The same turns and mirrors carry the whole set onto itself and the rows of a family onto each other. Which other rows belong to the same family as each row named below? List them in the order they appear above.
These 32 rows form 4 families of 8 rows each.
j923: [-14   7  11  14  -9  43   3  -2  -1 -24  -6]
j11: [-19  -5  20   2  12   2  14  13  22 -20  -4]
j677: [ -3   9   9  -5  20   0  10  -7  25 -11   3]
j469: [ -5  -5  29   2 -14  37   4  -9  -6  -6 -15]
j589: [ 1 15  6 -4 16  4  7 -5 21 -8 12]
j84: [  0 -26  12 -12  12  14  24   8   0 -26  13]
j120: [ -8  10  14  14  -6  47   6  -6   0 -25  -6]
j897: [  5 -11  21  -4  -5  37   5 -10 -15  -2 -13]
j223: [ -6 -30  19  -4  11  11  25  11  -1 -21  10]
j826: [-10  15  13  14   4  45  35 -14  -1 -13   1]
j773: [-17  -9  19  -3  15   1  22  10  17 -27  -5]
j568: [  5 -24  15 -10  12  14  26   6   4 -27  18]
j166: [-3 10 14 -1 13 -3 19 -9 20 -2 12]
j861: [ -6   1  28   2  -2  36  33 -17  -7   7  -8]
j492: [-15  20  10  14  11  39  33  -4   4 -16 -10]
j42: [ 15 -15  11  -9   7   9   8  -9   5  -3  22]
j540: [ -8   0  22   3  -2  35  33 -19  -6  11  -3]
j891: [ 14 -10   5 -10  15  13  18  -7  -2 -10  26]
j190: [ -7 -10  25   0 -15  36   5  -7  -8   0 -12]
j397: [-14  17   8  17   4  42  31 -14   0 -12   3]
j844: [ -8  23   2  15   5  40  25  -8   1 -16   1]
j943: [-14 -12  24  -4  13   0  25   9  17 -27   1]
j503: [-11   4  13  11  -9  40  -1   4   4 -20 -15]
j531: [ 16  -7   4 -15  17  13  13  -8   8 -10  20]
j686: [ -5 -17  27   1  -8  32  13  -6 -10   2 -17]
j320: [ 16  -5   8 -11  15  11  10  -9  12 -15  21]
j883: [ -3   2  15   4   5  33  39 -19 -13   7  -1]
j215: [ -9  -3  13  11  -1  46   8   5  -5 -29 -13]
j615: [ -2   6  17  -5  15  -4  10  -6  26 -14   4]
j502: [-20   0  16   6   9   4  25  12  20 -26   7]
j345: [ -1  12  19  -2   7  31  30 -19  -5  11 -10]
j280: [ -2 -26  14  -1   3  17  15  13   4 -28  16]

Which other rows belong to the same family as j492? j897, j166, j42, j215, j502, j345, j280
Which other rows belong to the same family as j826? j469, j120, j568, j861, j943, j320, j615
Which other rows belong to the same family as j773? j923, j677, j84, j540, j190, j397, j531

The same turns and mirrors carry the whole set onto itself and the rows of a family onto each other. Which other rows belong to the same family as each row named below? List them in the order they appear above.
These 32 rows form 8 families of 4 rows each.
j59: [ 18  -6 -16 -22  -1 -15 -15 -18  11  28  17 -14]
j717: [ -4   3 -29   0  17   9 -40 -10  12  -5  10 -14]
j696: [ -3   0 -27   2   8  12 -38  -4  15   0  11 -18]
j564: [ 40   5 -18   9  11 -35 -16 -14  25   0  20   4]
j515: [ 22   3 -14 -27   0 -18 -13 -18   7  23  23  -8]
j40: [ 25   6 -18  25   5  -3 -42 -17   3 -14  24   8]
j835: [ 40   0 -22  -1  13 -35 -15 -24  21   3  22   7]
j97: [ 26  -5 -11 -20   0 -18 -12 -15  10  28  21 -10]
j464: [ 20  -1 -13  29   8  -8 -43 -16   2 -10  24   7]
j175: [ 41  -3 -22  -5  14 -35 -20 -20  21   4  20   9]
j824: [ 14   6 -16  24  12   3 -43  -7   0  -8  25   8]
j745: [ 25   2 -20 -28  -2 -16 -15 -18   8  22  26  -6]
j929: [ 44  -1 -23  -5   4 -33 -19 -14  25  -4  20   2]
j225: [ -1   1 -32   1   6  14 -38  -3  15  -1  14 -16]
j339: [ 42  -2 -20   7   6 -34 -17 -17  25   2  26   5]
j324: [  2   0 -36  -1  15  12 -35  -5  12   1   3 -12]
j911: [ 21  -2 -16  20   4   1 -47  -4  -1 -12  24   7]
j5: [ 18   2 -19  26  13  -5 -44 -12   4 -12  27  11]
j476: [ -5   6 -28  -6  16   9 -37  -6   9   5  10 -15]
j520: [ 24  -8 -15 -27   6 -14  -7 -15  17  17  16  -6]
j70: [ 26  -7 -19 -22   0 -13 -14 -19   2  28  15  -3]
j730: [ -1   4 -26  -7  21   8 -32  -3   6   5   5 -18]
j328: [ 41  -6 -14  -4   1 -25 -12 -23  21   2  25  12]
j840: [ -3   9 -28  -2  15   7 -29  -2  12   5   8 -21]
j358: [ -3  -6 -21  -3  13  18 -36  -7   6  -3  12  -8]
j416: [ 15   2 -19  22  12   7 -37  -6  13 -16  20  11]
j271: [ 41  -4 -22   1   4 -33 -14 -22  28   5  21   0]
j633: [ 20 -10 -15 -22   4 -13 -17 -19   5  26  13 -18]
j729: [ 17  -7 -18  26  11   1 -46  -3   6  -4  20   9]
j377: [ 16  -3 -15 -21  -1 -13 -16 -24   3  25  20 -16]
j651: [ 44   5 -19  10   2 -29 -17 -14  24  -1  21   3]
j558: [ 16  -5 -16  30  11   1 -43  -6   5  -5  21   6]

Which other rows belong to the same family as j515? j696, j835, j558
Which other rows belong to the same family as j564? j464, j840, j377
Which other rows belong to the same family as j729? j175, j745, j225
Which other rows belong to the same family as j730? j40, j633, j651
Which other rows belong to the same family as j358? j520, j328, j416
Which other rows belong to the same family as j911? j929, j324, j70

The same turns and mirrors carry the whole set onto itself and the rows of a family onto each other. Which other rows belong to the same family as each row named below? List them in the order they appear above.
These 32 rows form 4 families of 8 rows each.
j647: [ 16  -1  10   2   3 -25  -7 -19   8]
j163: [-18  -4   9 -26  -2  -5   1   2   2]
j980: [-14  22   1  -8 -13 -20 -17  -4  -2]
j423: [ -4 -13  14 -14  16   1   7   0   0]
j763: [ -8   2   4  14  -4 -15 -29  11 -18]
j899: [  3 -12   6 -15  -1  -9  -4 -28  -3]
j372: [ -3 -11  -3  19  14  -6 -14 -16 -15]
j990: [ -3   0 -17 -22 -20  -6 -14  -1  -3]
j112: [  1  13 -20  15  -9  -1 -23   5  -9]
j653: [ -9  17 -17  15   2   5 -17   4 -13]
j804: [  5   5  14 -18 -21 -16 -19   3  -3]
j391: [ -8  -7   6  -2  15  14   0  15 -12]
j975: [  8  -1  -6   1  -7   5 -20  23 -18]
j605: [ -5  13  -6  -6 -19 -20 -19 -14   3]
j283: [-21   1   0 -13  -3   9  -7  17  -9]
j144: [ -7   8   2   5 -12   9 -25  -4 -22]
j599: [ 25 -12   0 -17   1 -10   0  -6   6]
j541: [  7   7   7  -9   8  13  11 -11   9]
j787: [ 13  -8 -11   8   8  15  -7 -12 -13]
j890: [ 14 -12  18   8  11   2 -12  -4 -18]
j662: [  6 -16 -16  -5   7 -20  -3 -15   6]
j725: [ 21  -1  -3  21  13  -5 -11   0  -5]
j747: [17  1 -7 13 23 -3  0  0 -2]
j209: [ -3  -3   8  14  24  -6  -6 -17 -12]
j430: [-4 21 12 -7 -9 12 -7 14 -1]
j250: [ 12   4  12 -10   7 -27  -1  -9  11]
j382: [  1  -3  -8 -10 -11 -30 -18  12   3]
j894: [  4  15   7 -21  -8   2   4   4  12]
j578: [ -5  10 -13 -13  -8 -21 -13  19   2]
j240: [ -4   9   7  14   8  -8 -21  18 -18]
j256: [ 0 14 12  5  7 22  0 -1 -5]
j722: [ -3  -3 -14 -14   8 -20   2 -18   8]

Which other rows belong to the same family as j541? j163, j423, j391, j283, j430, j894, j256
Which other rows belong to the same family as j975? j899, j990, j804, j144, j599, j787, j890
Which other rows belong to the same family as j382? j647, j763, j372, j112, j605, j662, j725

The same turns and mirrors carry the whole set onto itself and the rows of a family onto each other. Which other rows belong to the same family as each row named below? List them in the order they appear above.
These 15 rows form 5 families of 3 rows each.
j708: [ -5 -10  14  21 -19   3  -3 -18  -9  13  12   3  11   6   9]
j206: [ -3  -6   5  22 -11  -3 -11 -13  -6   9   7   8  17  21  -4]
j648: [-19  -3  14  15 -30   6  -7  -9  -4   1   2   7  -9  18   0]
j711: [-12  14   4 -12  12   6  -8   8  -6 -26  -2   0 -23   3  -4]
j738: [  3   0  -9  -9  -5  -1  13   9   5 -23   3  10  34 -15  11]
j125: [ -6  26   6   2  20   2  -4 -11 -11 -19  -5   3 -16   8   4]
j429: [-14  28  11  -3  -1   0  -1  -6   7 -30   3  -1 -10  -2  18]
j402: [ -6  16   4 -20   5   3   3  -2  -6 -24   4  -3 -19 -15   1]
j364: [ -1 -17 -18 -15  -1   6  -1  22  -3 -13   3  18  19  -4  -5]
j671: [  4  -3 -24 -13  10   3   1   7  -2 -12   4  27  23  -4  11]
j593: [ -7  20  12   2  13   9   9 -14 -17 -16  -3  -1 -16  -8  15]
j448: [-13   1  13  26 -26   1   4  -6   2  -7  -4   5  21  18   7]
j874: [-13 -12  10  17 -17   4 -12   3  -6   1   1   3   2  24 -14]
j178: [ -1  -9 -16  -9   0  13  11   2  -8  -8   5  27  18 -15  25]
j699: [ -1 -17 -14  -7 -14  10  17  11 -10 -10  -6  19  24  -8  -1]

Which other rows belong to the same family as j178? j708, j593
Which other rows belong to the same family as j874? j711, j364
Which other rows belong to the same family as j738? j429, j448

The same turns and mirrors carry the whole set onto itself and the rows of a family onto each other. Which other rows belong to the same family as each row named below? List them in the order they appear above.
These 16 rows form 4 families of 4 rows each.
j116: [ 24  -3 -10  14   0  -9  -4  -7   1 -22  -2   3  11  36  -5  -8  -9 -24]
j176: [ 14 -28  14   1   7 -30 -10   2   0   2 -15  -7  -8  28 -17 -19 -28  23]
j949: [ 23   0   6   9   5  -1 -19   1 -16  -7  -2  39 -21  13   3 -20 -25  -4]
j965: [ 11  -2  14   6  15  -4 -12 -13 -27   1  -7  33 -26  15   2 -32 -33   8]
j882: [ 16 -12  -4  20   9 -11  -9 -12   4 -28 -21  -1   9  36  -8   1  -7 -24]
j825: [-16 -10   9  11  13 -15   6 -14 -27  -9 -19  -3 -20  46  -8  12 -23  10]
j954: [ 16  -8   7  10  -1   9 -16 -13 -25  -6  -8  36 -29  19   7 -20 -27   3]
j115: [ 19  -8  -4  18  -2  -1  -6 -22 -12 -25  -9  10   7  37   2 -12  -4 -26]
j849: [ 24 -30  10  13  13 -26 -20   8  11  -7 -16  -1   0  24 -17 -13 -32   3]
j192: [-18 -15  20  15  17  -3   2 -25 -25 -15 -26   2 -30  35  -1  -8 -22  12]
j873: [ 17 -10  15  16  11   4  -1 -15 -17  -7 -14  36 -30  11   7 -27 -25   1]
j261: [ 12  -5  -6  14  11  -8 -11 -14   2 -25  -9   5  19  28  -3  -5 -22 -28]
j507: [-16  -4   7   4  18  -7  12 -28 -33 -13 -19  10 -24  36  -1  -5 -21   3]
j286: [ 19 -21   9   2   9 -23 -17   6   1  -2 -10 -16   5  34 -19  -9 -32  12]
j26: [-14  -9   7  11   7 -11   7 -18 -25  -5 -20   4 -36  39  -1  -1 -18  16]
j550: [ 17 -14   7   8  22 -33 -12   5   6   1 -16 -11   4  21 -12  -9 -32   5]

Which other rows belong to the same family as j176? j949, j825, j115
Which other rows belong to the same family as j26? j116, j954, j286
Which other rows belong to the same family as j192? j873, j261, j550

